[[ 2.22  3.67  2.32]
 [ 2.27  3.72  1.92]
 [ 1.83  2.22 -0.05]
 [-0.63 -2.59 -5.22]
 [ 2.44  3.52  1.01]]
:
[[-0.63 -2.59 -5.22]
 [ 1.83  2.22 -0.05]
 [ 2.22  3.67  2.32]
 [ 2.27  3.72  1.92]
 [ 2.44  3.52  1.01]]

[[-3.47 -3.21  0.65 -1.86]
 [-3.41 -4.68 -1.42 -4.05]
 [-2.42 -2.83  5.03  2.93]
 [ 0.65 -2.79  3.60  3.43]
 [-4.34 -2.83 -3.26 -0.36]
 [ 0.87 -0.36  1.27 -1.16]
 [-0.79  1.30 -0.85 -0.17]
 [-0.31  1.04 -0.88 -0.67]
 [ 0.33 -3.14 -0.61 -0.77]]
:
[[-4.34 -2.83 -3.26 -0.36]
 [-3.47 -3.21  0.65 -1.86]
 [-3.41 -4.68 -1.42 -4.05]
 [-2.42 -2.83  5.03  2.93]
 [-0.79  1.30 -0.85 -0.17]
 [-0.31  1.04 -0.88 -0.67]
 [ 0.33 -3.14 -0.61 -0.77]
 [ 0.65 -2.79  3.60  3.43]
 [ 0.87 -0.36  1.27 -1.16]]

[[ 5.20  5.22  1.15]
 [-2.70 -3.07  3.88]
 [-2.06 -1.25 -5.28]
 [ 3.89  3.48  3.74]]
:
[[-2.70 -3.07  3.88]
 [-2.06 -1.25 -5.28]
 [ 3.89  3.48  3.74]
 [ 5.20  5.22  1.15]]

[[-3.09 -4.07 -3.28  2.28 -1.57 -3.49  3.36 -4.07]
 [ 2.78 -1.06  3.95  2.32  2.62  3.53  1.82  4.04]
 [-3.43 -4.07 -3.39  1.71 -1.76 -3.57  3.08 -4.12]
 [-2.48 -4.08 -2.75  1.58  0.27 -3.21  2.75 -3.60]
 [-3.13  0.41 -4.00 -2.03 -2.97 -3.71 -0.85 -4.18]
 [-2.61  1.09 -4.01 -4.04 -3.12 -3.77 -4.21 -3.58]
 [-3.44 -3.82 -4.12 -3.53 -4.19 -4.08 -3.17 -3.56]
 [ 2.82 -0.93  4.13  3.67  3.34  3.91  3.83  3.97]
 [ 2.64 -1.02  4.21  3.74  3.34  4.06  4.02  3.80]
 [ 0.01 -3.60 -0.67  3.51  1.77 -2.58  3.86 -2.34]]
:
[[-3.44 -3.82 -4.12 -3.53 -4.19 -4.08 -3.17 -3.56]
 [-3.43 -4.07 -3.39  1.71 -1.76 -3.57  3.08 -4.12]
 [-3.13  0.41 -4.00 -2.03 -2.97 -3.71 -0.85 -4.18]
 [-3.09 -4.07 -3.28  2.28 -1.57 -3.49  3.36 -4.07]
 [-2.61  1.09 -4.01 -4.04 -3.12 -3.77 -4.21 -3.58]
 [-2.48 -4.08 -2.75  1.58  0.27 -3.21  2.75 -3.60]
 [ 0.01 -3.60 -0.67  3.51  1.77 -2.58  3.86 -2.34]
 [ 2.64 -1.02  4.21  3.74  3.34  4.06  4.02  3.80]
 [ 2.78 -1.06  3.95  2.32  2.62  3.53  1.82  4.04]
 [ 2.82 -0.93  4.13  3.67  3.34  3.91  3.83  3.97]]

[[ 2.67  0.80  2.70  2.62 -0.32 -1.02  1.97  0.82  0.96]
 [ 2.04  2.49  2.01  2.49 -2.12 -2.92  0.14  2.82  2.98]
 [ 2.39 -1.96  2.46  1.93  2.29  1.84  2.80 -2.11 -2.01]
 [-1.86 -2.83 -1.54 -1.49  2.36  3.49  0.27 -3.32 -3.35]
 [ 0.58  2.10  0.23  0.03 -1.85 -2.57 -0.83  2.49  2.40]
 [-1.05  3.66 -1.16  0.17 -3.88 -4.12 -3.75  4.34  4.38]
 [ 0.00  4.25 -0.11  1.18 -4.23 -4.86 -3.08  4.97  5.09]]
:
[[-1.86 -2.83 -1.54 -1.49  2.36  3.49  0.27 -3.32 -3.35]
 [-1.05  3.66 -1.16  0.17 -3.88 -4.12 -3.75  4.34  4.38]
 [ 0.00  4.25 -0.11  1.18 -4.23 -4.86 -3.08  4.97  5.09]
 [ 0.58  2.10  0.23  0.03 -1.85 -2.57 -0.83  2.49  2.40]
 [ 2.04  2.49  2.01  2.49 -2.12 -2.92  0.14  2.82  2.98]
 [ 2.39 -1.96  2.46  1.93  2.29  1.84  2.80 -2.11 -2.01]
 [ 2.67  0.80  2.70  2.62 -0.32 -1.02  1.97  0.82  0.96]]

[[ 2.79 -0.73  1.08 -1.73 -0.68  0.03 -0.41  1.30]
 [ 0.84  1.90  0.06  1.05  0.18  1.41  1.80  0.78]
 [-2.30  1.63  2.42  0.22  4.47  3.94  1.84  2.08]]
:
[[-2.30  1.63  2.42  0.22  4.47  3.94  1.84  2.08]
 [ 0.84  1.90  0.06  1.05  0.18  1.41  1.80  0.78]
 [ 2.79 -0.73  1.08 -1.73 -0.68  0.03 -0.41  1.30]]

[[-1.51  0.16  1.80  0.15  1.61 -0.38 -0.63  0.93  1.12]
 [ 1.39 -0.10 -0.17  3.29 -2.07 -0.23  2.42  1.64  0.47]
 [-0.53  0.38  1.32  1.14  0.84 -0.15  0.07  1.17  1.12]
 [ 4.39  2.78 -0.09 -0.09 -0.51  4.10  0.14  1.39 -0.72]
 [-0.15 -0.70 -0.19  3.52 -0.93 -1.73  2.21  0.64  1.35]
 [-3.74 -0.60  2.14 -1.11  3.33 -1.72 -1.63 -0.34  1.60]
 [ 1.50 -0.07 -0.46  3.52 -2.11 -0.36  2.44  1.40  0.56]
 [ 0.22 -0.49 -0.08  3.55 -1.25 -1.32  2.17  1.06  1.16]]
:
[[-3.74 -0.60  2.14 -1.11  3.33 -1.72 -1.63 -0.34  1.60]
 [-1.51  0.16  1.80  0.15  1.61 -0.38 -0.63  0.93  1.12]
 [-0.53  0.38  1.32  1.14  0.84 -0.15  0.07  1.17  1.12]
 [-0.15 -0.70 -0.19  3.52 -0.93 -1.73  2.21  0.64  1.35]
 [ 0.22 -0.49 -0.08  3.55 -1.25 -1.32  2.17  1.06  1.16]
 [ 1.39 -0.10 -0.17  3.29 -2.07 -0.23  2.42  1.64  0.47]
 [ 1.50 -0.07 -0.46  3.52 -2.11 -0.36  2.44  1.40  0.56]
 [ 4.39  2.78 -0.09 -0.09 -0.51  4.10  0.14  1.39 -0.72]]

[[ 3.79  0.84  2.64 -0.07  4.41]
 [ 3.17  1.56  2.13  1.33  2.51]
 [-2.26 -1.86 -2.11  3.29 -2.41]
 [ 3.13  1.28  1.83  2.06  2.44]]
:
[[-2.26 -1.86 -2.11  3.29 -2.41]
 [ 3.13  1.28  1.83  2.06  2.44]
 [ 3.17  1.56  2.13  1.33  2.51]
 [ 3.79  0.84  2.64 -0.07  4.41]]
